[[138 126 110 123]
 [123 106 135 136]
 [140 128 132 121]]
->
[[123 106 135]
 [140 128 132]]

[[114 128 119]
 [129 125 104]
 [114 127 122]]
->
[[129 125 104]
 [114 127 122]]

[[139 123 132 129 140]
 [143 136 135 126 135]
 [156 144 124 127 141]]
->
[[143 136 135]
 [156 144 124]]

[[123 117 136]
 [114 141 147]
 [126 134 125]
 [124 118 153]]
->
[[114 141 147]
 [126 134 125]]

[[101 137 125 115]
 [130 109 120 123]
 [130 109 119 123]]
->
[[130 109 120]
 [130 109 119]]

[[141 115 134 101]
 [123 138 123 130]
 [109 136 119 117]
 [119 150 123 130]]
->
[[123 138 123]
 [109 136 119]]
---
[[132 116 110 127 127 117 124 127]
 [127 145 144 107 119 148 126 124]
 [122 136 143 136 141 141 121 115]
 [126 123 119 113 107 111 127 134]
 [137 118 114 125 146 155 141 129]
 [130 131 127 125 122 118 119 126]
 [139 136 128 115 121 131 124 130]
 [157 117  98 126 135 121 128 138]
 [144 123 107 105 127 134 111 116]
 [122 119 116 110 116 123 118 120]]
->
[[122 144 157 139 130 137 126 122 127 132]
 [119 123 117 136 131 118 123 136 145 116]
 [116 107  98 128 127 114 119 143 144 110]
 [110 105 126 115 125 125 113 136 107 127]
 [116 127 135 121 122 146 107 141 119 127]
 [123 134 121 131 118 155 111 141 148 117]
 [118 111 128 124 119 141 127 121 126 124]
 [120 116 138 130 126 129 134 115 124 127]]

[[104 120 136]
 [111 124 138]]
->
[[111 104]
 [124 120]
 [138 136]]

[[115 119 127 116]
 [121 110 111 126]
 [131 107 106 122]
 [113 124 115 127]
 [100 146 120 128]
 [145 123 135 139]
 [140 120 127 135]
 [107 110 108 109]
 [122 127 124 118]]
->
[[122 107 140 145 100 113 131 121 115]
 [127 110 120 123 146 124 107 110 119]
 [124 108 127 135 120 115 106 111 127]
 [118 109 135 139 128 127 122 126 116]]

[[138 126]
 [141 102]]
->
[[141 138]
 [102 126]]

[[144 108 147]
 [121 152 125]
 [119 128 150]
 [143 118 135]
 [141 143 110]
 [104 142 146]
 [143 117 145]
 [107 145 147]
 [114 113 135]
 [114 117 140]
 [129 110 148]]
->
[[129 114 114 107 143 104 141 143 119 121 144]
 [110 117 113 145 117 142 143 118 128 152 108]
 [148 140 135 147 145 146 110 135 150 125 147]]

[[124 112 117 126 138 123 136 124 123]
 [124 122 124 125 154 121 122 126 121]
 [125 122 124 126 124 125 114 124 126]]
->
[[125 124 124]
 [122 122 112]
 [124 124 117]
 [126 125 126]
 [124 154 138]
 [125 121 123]
 [114 122 136]
 [124 126 124]
 [126 121 123]]

[[136 132 134 124 111 126 105 127]
 [121 137 125 122 135 119 121 152]
 [122 152 142 123 132 136 137 127]
 [123 129 121 139 134 117 121 104]
 [140 122 121 140 126 129 106 120]
 [151 140 119 128 142 123 129 126]]
->
[[151 140 123 122 121 136]
 [140 122 129 152 137 132]
 [119 121 121 142 125 134]
 [128 140 139 123 122 124]
 [142 126 134 132 135 111]
 [123 129 117 136 119 126]
 [129 106 121 137 121 105]
 [126 120 104 127 152 127]]

[[149 138 126 117 122 153 131 123 133 116 150]
 [116 130 125 123 122 125 122 125  98 117 155]
 [123 137 129 142 123 128 135 121 126 129 134]
 [109 130 143 117 127 105 145 100 114 124 134]
 [134 124 113 133 138 119 116 131 124 125 129]
 [142 125 111 100 134 132 140 116 122 143 123]
 [120 124 118 115 124 121 113 116 109 123 155]
 [126 114 136 114 122 119 128 125 122 138 134]]
->
[[126 120 142 134 109 123 116 149]
 [114 124 125 124 130 137 130 138]
 [136 118 111 113 143 129 125 126]
 [114 115 100 133 117 142 123 117]
 [122 124 134 138 127 123 122 122]
 [119 121 132 119 105 128 125 153]
 [128 113 140 116 145 135 122 131]
 [125 116 116 131 100 121 125 123]
 [122 109 122 124 114 126  98 133]
 [138 123 143 125 124 129 117 116]
 [134 155 123 129 134 134 155 150]]

[[126 127 129 129 126 126 127 127 130 126 131 128 128 128 128 125]
 [123 134 131 122 126 140 124 130 127 131 120 128 125 130 132 131]
 [116 114 122 118 119 150 119 122 127 133 131 131 130 136 140 121]
 [133 127 127 136 131 129 124 135 136 128 127 130 128 130 133 128]
 [133 127 133 129 127 126 126 129 131 128 122 129 128 130 130 124]
 [126 124 125 124 127 126 128 124 129 126 131 124 118 131 128 128]]
->
[[126 133 133 116 123 126]
 [124 127 127 114 134 127]
 [125 133 127 122 131 129]
 [124 129 136 118 122 129]
 [127 127 131 119 126 126]
 [126 126 129 150 140 126]
 [128 126 124 119 124 127]
 [124 129 135 122 130 127]
 [129 131 136 127 127 130]
 [126 128 128 133 131 126]
 [131 122 127 131 120 131]
 [124 129 130 131 128 128]
 [118 128 128 130 125 128]
 [131 130 130 136 130 128]
 [128 130 133 140 132 128]
 [128 124 128 121 131 125]]
---
[[137 137 131 130 124 141 131 137]
 [128 131 126 126 130 125 130 125]
 [125 139 106 120 138 105 120 106]
 [126 126 131 126 126 132 130 133]
 [141 132 132 137 123 131 133 130]]
->
[[125 139 106 120 138 105 120 106]
 [137 137 131 130 124 141 131 137]
 [141 132 132 137 123 131 133 130]
 [128 131 126 126 130 125 130 125]
 [126 126 131 126 126 132 130 133]]

[[127 122 133 120 115 138 117 117 124 117 136 122 131 128 136]
 [121 116 136 114 112 146 113 110 118 108 146 124 139 122 141]
 [127 128 128 128 128 127 126 127 128 128 127 127 126 127 127]
 [120 151 143 151 129 122 110 111 148 143 116 130 102 121 109]
 [150 126 124 123 116 120 128 140 132 133 117 105 120 150 132]]
->
[[120 151 143 151 129 122 110 111 148 143 116 130 102 121 109]
 [127 128 128 128 128 127 126 127 128 128 127 127 126 127 127]
 [150 126 124 123 116 120 128 140 132 133 117 105 120 150 132]
 [127 122 133 120 115 138 117 117 124 117 136 122 131 128 136]
 [121 116 136 114 112 146 113 110 118 108 146 124 139 122 141]]

[[118 134 122 121 132 126 121 122 131 131 123 133 132 133 133 106]
 [125 137 132 121 131 122 125 118 117 121 131 126 134 125 131 126]]
->
[[125 137 132 121 131 122 125 118 117 121 131 126 134 125 131 126]
 [118 134 122 121 132 126 121 122 131 131 123 133 132 133 133 106]]

[[105 121 125 133 117 121 141 132 146 147 154 145]
 [134 143 132 153 115 103 147 102 127 135 120 123]
 [108 131 117 117 133 148 130 143 121 125 102 116]
 [130 137 150 153 105 140 122 116 111 116 135 147]
 [113 134 114 105 152 141 120 143 108 104 101 138]
 [131 132 132 108 122 137 146 130 150 117 113 141]
 [127 127 130 129 142 105 143 150 134 107 129 143]
 [118 128 114 151 136 124 135 149 151 137 149 121]]
->
[[134 143 132 153 115 103 147 102 127 135 120 123]
 [130 137 150 153 105 140 122 116 111 116 135 147]
 [113 134 114 105 152 141 120 143 108 104 101 138]
 [131 132 132 108 122 137 146 130 150 117 113 141]
 [108 131 117 117 133 148 130 143 121 125 102 116]
 [118 128 114 151 136 124 135 149 151 137 149 121]
 [127 127 130 129 142 105 143 150 134 107 129 143]
 [105 121 125 133 117 121 141 132 146 147 154 145]]

[[121 139 126 134 145 128 125 119 127]
 [131 107 130 122 115 132 126 112 107]
 [136 120 138 118 135 149 119 128 127]
 [128 136 147 135 138 138 133 117 126]
 [123 127 130 124 127 130 118 135 138]
 [130 115 114 150 146 129 132 124 132]
 [104 124 131 125 115 148 115 136 133]]
->
[[121 139 126 134 145 128 125 119 127]
 [128 136 147 135 138 138 133 117 126]
 [123 127 130 124 127 130 118 135 138]
 [104 124 131 125 115 148 115 136 133]
 [136 120 138 118 135 149 119 128 127]
 [130 115 114 150 146 129 132 124 132]
 [131 107 130 122 115 132 126 112 107]]

[[129 139 155 133 126]
 [125 125 129 123 125]
 [125 128 155 123 125]]
->
[[129 139 155 133 126]
 [125 128 155 123 125]
 [125 125 129 123 125]]

[[115 132 145 144 128]
 [109 131 127 101 132]
 [144 125 133 116 124]
 [103 134 137 128 129]]
->
[[103 134 137 128 129]
 [115 132 145 144 128]
 [109 131 127 101 132]
 [144 125 133 116 124]]
